Here are some points, each followed by its number:
 -9   4  -5  24 -19 -26 -34 -30  -4 -35  35  12   6 -59   6  31   5 -23  40  10  25  25 -27  12   1 -40   7 0
 48 -26  44   6  14   7  10  32  19 -16 -16 -44  -4 -12   8   8   0 -21  -3  -2 -27   5  -7 -10  20   4  13 1
  9  -1 -24 -44  50  27  12  -5 -24  23 -35  28 -35  69   7   1 -11  32 -48   6  -9   5   8  17   7 -22 -35 2
  1   5  -3 -33 -20 -34 -25 -48 -34 -10  45  22  13 -18 -28  28 -20  11  24 -28  24  -8   9  27  12 -61 -50 3
 46 -17  16  43  -1   2  27  29 -33  17 -36 -12   4   5  25   3   6 -21  -1  22 -35  -6  13  13  18  39  12 4
-15   0  -9 -31 -32   2 -17   7   7  -5   0  26  34  19 -36  18  35  17  26  31 -13  38  -4  40   4  10 -11 5
-11  12 -52  28  70 -15  -1   3  34 -28 -26 -11 -18  -4  15  14   5   5 -44  25  29 -11   2 -34   1   1  -2 6
  5 -19   0  43  14  -1   9  25 -10 -18   1 -27 -10   3  45  16  26 -36  12  35 -32 -15  -6  -6  13  32  28 7
-23  16 -19 -17 -71  42 -24  37 -17  22  -9 -34 -25 -39  11  -3  -1   4  23 -35 -26 -29  13 -38  32  14  -3 8
-17  32 -37  31  52 -43   7   0  45  29 -28 -13 -29  15  15   2  19 -14 -42   5  19 -32  20 -17 -18  11   2 9
  5   9  -1   6 -30  28 -31  36   8  -8 -17  19 -11   4  15 -49  25  -5 -10 -48 -30   4   9 -16  45  43  -8 10
-22 -35  14  -9  49 -29  33   0  22 -30  40  -6  11  20  27  -5   2 -28  15   2  34 -10  -1 -20  -7   7  61 11
-12 -38  19  -7   8  24 -19  25   3 -10  22  -2   9  18  19  22  26 -15   8 -16  -7 -37  15 -37  -8  29  59 12
 53 -11  15 -10   5 -18  31 -11 -58  54 -65  20 -24  25  39 -16 -24 -11 -21  -6   4 -13  25  31  39 -22 -13 13
  4  11 -26  39  10   7   9 -33 -19  12  39 -20  22 -10 -42  12 -27  -1 -11 -13   0   6   4  45 -39   2  -8 14
 16  21  29 -27 -17   8 -15  33  21 -42  10   8   3   9 -42  26  18   7  25   8 -17  20  -6 -29 -10  -1  36 15
-26   1  -1  14 -30   9 -17  10 -41 -10  15  -4   9 -24  13  -1  14  50   9  16 -30  42 -39 -14  36   4   3 16
 -9  18  -8  29 -23  15 -14   0  15 -41  23 -32 -42 -24 -16   2  -7  10  19 -62  12   6  -1 -23 -13 -34  26 17
  5 -42  15  42   9  37  -6  37   2  -9 -32 -11 -15  16  25  -3  35 -22  -4  25 -31 -16 -12 -12  28  20  11 18
-40 -37 -26 -10   2  24   9   8  10  21  21  -6   8  35   5  10  28  10  -8 -23 -24 -10  17 -49 -13  13  61 19
-14  10  51  15  19  11 -25 -15  13 -56 -13  -4   3  -6  -6 -15 -15 -12  11  15   5  34 -37 -41  -3  -5  -4 20
-15  16   6  48 -23  25   3   9  40   3   8 -47 -34 -37 -22 -32  15  -2  -3 -36   5 -21  -3   5 -19 -33 -22 21
  2  28  -9 -35  50 -26  13  28  40 -23  26 -24 -21  21 -29  50  -2 -12 -15  -5  10 -13  19 -41  -4   3   2 22
 11  29  -2 -30   4 -54  12 -16 -71  29  30  41  32  27 -28   8  -8  14   4  -9   8   5   2  23  38 -20 -25 23
  0  39  -2  12  63 -39  13 -21  18  17 -36  -3 -38  14  31 -27   5  -7 -40   0  31 -20  -4  -4   5  -1 -15 24
 -7 -11 -13  66  55 -14  38 -18  -7 -26  64 -11  26  19  -2   7  12 -31  -5 -38  24 -12 -10 -16 -66   7  59 25
-33 -36  31   1 -17  21 -48   0  22 -15  22 -21 -28 -13  15   5  -3   6  23  14  22 -10 -12 -37   1 -11  17 26
 -9  15 -48 -29 -12 -31  -9 -25 -38  23  53  11  30 -10 -25  39 -11   3  17 -30   2 -21  15  11   1 -24 -23 27
-31 -18 -15 -54 -42   2  -6 -31  -4 -16  14  40  38  18 -11 -24  -7  47   5  35   6  51  -5  66  18 -14 -30 28
Which five points above are nearest to each new point? Their numbers follow each, nearest first.
  8 -15  49  -8  13  -8  -7 -14  18 -35 -38  40  24  30   2 -25  -1  -7  16  27 -16  18  20  51  -9   9 -26 5 20 28 1 4
  4  10  17  18 -50  21 -13  40   7   0 -18  22  11   6 -29 -20  23  -2   4  43 -36   6   6   7   3  21 -32 5 10 18 15 4
 12  36  50  -8  23 -11   0   9  53  -8   6 -21   4 -35 -52 -11 -20 -30   5  35  41  13 -27  -3   4  -8  -8 20 15 1 22 21
-11  -5  18   8 -27 -19  -5   6 -51  -1  36  16  18   7  20 -17  -1  35  47  24 -17  12 -35  -1  15   5  -2 16 5 23 26 0
-43 -20 -12 -22 -19  -4  -8  -3  11  -4  19   8  22  16 -25  15  10  37  23  36  14  38 -10  35   6  10  -1 5 28 16 15 26
 12  28 -38   8  37 -29 -34 -10  16 -25   7  -2  19 -27 -21  28   4  -7 -23  14  36 -10  16   1  -4  20  11 6 22 9 14 0
 -8   4 -21 -31 -30   0 -19  -4   0 -19  -4  17  38  -3 -21  22   5  18  21  25 -16  42 -10  34  19   1 -12 5 28 16 15 0
-24 -29 -12  42  36 -17  45 -15  -6 -17  56   2  12  21  36 -25  26 -29 -29 -29  15 -10  21  -2 -46   2  32 25 11 19 12 7
-27   3  10  13 -34  15 -14  16 -32   6  19   8   3  -3  -3   1  43  50  12  21 -25  35 -37  -3  18  17   4 16 5 15 26 18
 33 -36  15  75  15  10  12  -6 -18   2  -2 -59 -20 -21  18  13  -5 -22 -14 -39  31 -27 -25 -15  13 -22  17 1 21 17 7 18
  4  31 -34 -24 -15 -37  28  20 -36  22 -32  22 -32  -5  29 -33  -6 -10 -11 -25  -5  13  47  -3  31  -2  -5 13 10 24 23 4
-47  11 -28 -19 -55   8  -2   7   2  30  -2 -27 -17 -45  30 -39 -37  -7   1 -73  -6 -37   5 -54  42   2  16 8 10 17 21 26
 10  -4  -2   3 -56   7 -22 -24 -43  -1  22  46  21 -15  -2 -11  14  28  26 -12 -12   0 -11  25   1 -46 -38 3 27 16 5 28
-46 -14 -17 -21 -19   1  -9  -7  13   1  17  12  19  16 -23  19   8  38  23  36  11  35  -8  37   5  15   1 5 28 16 15 26
 14   4 -14 -32  62  -3  34 -13 -33  25 -62  30 -43  49  25  -4 -20  20 -42  13 -11   3  24  17  15 -24 -43 2 13 24 9 6
  2 -19 -30 -50  47   2  34  -6 -10   7 -27  16 -28  50  28 -16 -25  23 -42  24 -18   6  13  24  -8 -16 -25 2 24 13 6 9
 48 -16 -28 -28  -8   0  28   3 -39  48 -36 -13  -9  -2  43  -3 -40 -13 -45  -8   1 -12  26  24  29 -10  10 13 4 2 1 24
  5 -21  14  75  21 -17  52  -7 -23   6  12   9  14  23   8 -26  17 -24 -24 -22   6 -10  28   6 -49   5   3 25 14 4 7 11
-53  -5  -5 -34 -55  41 -27  40   6 -13 -13  -7 -41 -15   8 -23   0  12  11 -67  -5 -23  10 -94  55  -3 -12 8 10 26 17 19
  6  27  19   4 -18  25 -38  23  -7 -27 -23 -12 -10 -33  33 -29  14 -15  15 -32 -31  -7   0 -15  44  38 -14 10 8 1 18 16
  8  26  -9   7  20 -35 -28 -22  23 -30  -4   9  -1 -22  21  -1  28 -21  24  36  41  32 -10  -5 -17 -10  36 0 20 11 6 15
-20 -11  21  11 -35   7  -9  -3 -35 -20  17  19   8   0  12 -18  31  52  26  29 -29  44 -58   5  16   7   1 16 5 28 20 15
-17  14  17  -3 -55   5 -20  19 -34 -16  11  36  11   8 -11 -14  35  42  10   4 -41  44 -21 -21  25  16 -28 16 5 10 15 28
 12  31  -7 -29 -60  31 -21  41  39   6  -8 -12 -21 -28 -53  -4 -16  10   0 -40  15  -8  25 -13  27   0  -6 8 17 10 21 15
-44 -24  34 -19  -9  22 -22   9  34  17  14 -47 -31  -9  -2  14 -10  16  22  24  12   8 -14 -35   2 -24  31 26 20 15 12 17
-46  -3  27 -12 -13  37 -22  28  17   3  -3 -22 -35  -5 -13  -5  23  -8  -5  11  11 -19 -20 -66  -3 -25  10 26 20 12 15 21
 10   0 -10 -47  50   9   7   7  -3  -5 -30   4 -44  55 -10  29 -28  31 -32  15  -7  10  15  -6 -11 -15 -13 2 22 6 24 9
 19  -7 -26  -3  24  -4  39  -9 -38  29   9  15  30  35   3  -4 -35  -3 -24  14   5   5  24  33 -47  32  29 14 4 2 23 11
-11  15  25   5 -40   3  -3  12 -32 -17   6  21   1   0   3 -36  35  35  21  30 -49  34 -56   9   6   5 -10 16 5 15 20 10
-30 -19  41  -6   6 -17  12  10  53 -18 -28   0  22  33   0 -40  13 -25  20  59 -43  22  12  40 -24  19 -38 5 20 18 1 7
 24  -9  36   7  -5  20 -35  -9  27 -24 -10  14   2  23   5 -25  20  -9   0  16 -19  26 -27   6 -19   7  10 20 15 1 18 5
 -9   5  27  21 -31  29 -39   3   7 -37 -22   5 -23 -21  30 -59   7   2  -1 -11 -18  -5 -10  11  41   2 -31 10 20 18 16 21
